The same turns and mirrors carry the whole set onto itself, and each row onto the other rows of its family. Which rows share a family with each named row? Give them in list order.
These 32 rows form 8 families of 4 rows each.
Z803: [  3.7   9.0  15.5  17.4  17.8 -13.7 -15.3   4.8   0.5  -6.3 -40.9]
Z833: [-22.0  16.2  20.7   0.2   9.2 -23.6  13.5   0.5 -18.6  16.8 -25.8]
Z795: [-28.8   3.2   5.8  10.3  38.9  -8.5   3.5 -17.3  10.9  23.6 -31.5]
Z412: [-27.4   5.6   3.8  13.5  34.5 -13.1 -10.9 -14.3 -17.0  -5.9 -18.4]
Z435: [ -9.9  25.1   1.9  17.5  19.8  -9.2 -22.3 -25.4  -9.5   2.2 -42.9]
Z308: [-19.5  -1.0  -5.0   7.2  27.7 -11.2 -10.0  -6.4 -22.0   3.4 -25.1]
Z312: [ -6.6  18.7  -2.7   6.1   9.4  -9.5 -22.4 -21.8  -8.7  12.9 -43.3]
Z269: [-29.2   3.2   6.3  11.1  39.9  -7.7   4.5 -18.2  11.0  24.3 -31.1]
Z356: [-29.2   3.6   5.6  11.4  39.1  -7.9   3.8 -18.5  11.4  23.5 -30.6]
Z573: [  0.7  28.5   6.1  24.0  22.5   1.6  17.3  -8.0   4.3   5.6 -27.0]
Z507: [ -9.2  18.1  27.7  18.3  21.8 -18.1 -17.9  -7.8  10.2 -14.4 -29.1]
Z109: [ 10.2  22.7  13.3   4.3   6.5 -17.6   6.8 -23.0  14.3   4.6 -21.2]
Z630: [-36.2   4.9  31.8  11.6  17.9  -1.4   4.4 -15.5   8.6  -7.3 -31.3]
Z994: [  1.5  20.7   2.6   6.0   6.6  -2.1  16.1  -5.6   6.9  22.2 -25.0]
Z918: [-35.0   5.1   7.6   0.0  25.5 -18.0 -13.9 -19.9 -10.4   1.5 -11.3]
Z378: [-30.1  22.6  28.5   3.9  13.7 -25.8  13.0  -7.5 -14.1   9.3 -18.1]
Z233: [-24.2  23.9  25.8  15.1  21.9 -21.2  15.2  -4.3 -19.7   1.8 -24.6]
Z263: [-11.8  27.0  14.3   0.3   5.2  -9.7  12.5 -17.7  16.3  19.9 -12.1]
Z798: [-16.9  23.5   5.5   0.0   7.3 -14.7 -25.4 -29.5  -1.1  13.7 -33.4]
Z141: [-19.9  29.5  10.1  11.3  17.0 -13.3 -24.2 -33.4  -2.2   0.9 -33.1]
Z320: [  9.0  26.2  16.3  10.8  12.5 -17.5   6.4 -24.9  14.7  -2.0 -20.2]
Z319: [ 13.5  23.9  12.0  14.6  13.6 -14.1   8.6 -21.3  11.0  -2.2 -26.5]
Z47: [-13.3  12.5  28.4  -0.6   7.5 -24.0 -20.1  -8.7  15.2  -2.3 -23.2]
Z741: [-17.6  18.1  17.6  11.2  17.4 -19.2  16.5   3.1 -24.1   9.2 -32.1]
Z283: [-20.9  -7.3  16.6   2.8   8.0   1.9   7.5  -2.0   0.3   7.8 -45.1]
Z844: [-29.6   3.5   4.6  11.9  39.5  -8.4   4.7 -17.6  10.7  24.4 -31.9]
Z311: [-23.3   0.5  21.2  19.3  20.5   5.1   8.1  -5.1  -0.6  -7.3 -44.8]
Z112: [-13.4  35.5  18.5  18.2  20.5  -4.7  13.4 -20.8  13.8   2.8 -12.4]
Z251: [-26.0  -2.5  -0.4  -4.9  18.8 -16.5 -12.4 -10.7 -14.7  11.8 -17.0]
Z993: [-33.6  -2.2  27.1  -3.4   4.9  -4.5   4.4 -11.9   9.8   6.8 -32.6]
Z313: [ 15.0  20.5   9.7   8.0   8.2 -14.3   7.9 -18.6  11.0   4.8 -26.0]
Z820: [ -0.1   4.5  15.5  -1.6   3.8 -19.3 -18.0   3.4   7.1   6.8 -35.4]

The rest of the family of Z573: Z994, Z263, Z112
The rest of the family of Z233: Z833, Z378, Z741
The rest of the family of Z918: Z412, Z308, Z251
The rest of the family of Z311: Z630, Z283, Z993
The rest of the family of Z141: Z435, Z312, Z798
The rest of the family of Z313: Z109, Z320, Z319
The rest of the family of Z356: Z795, Z269, Z844

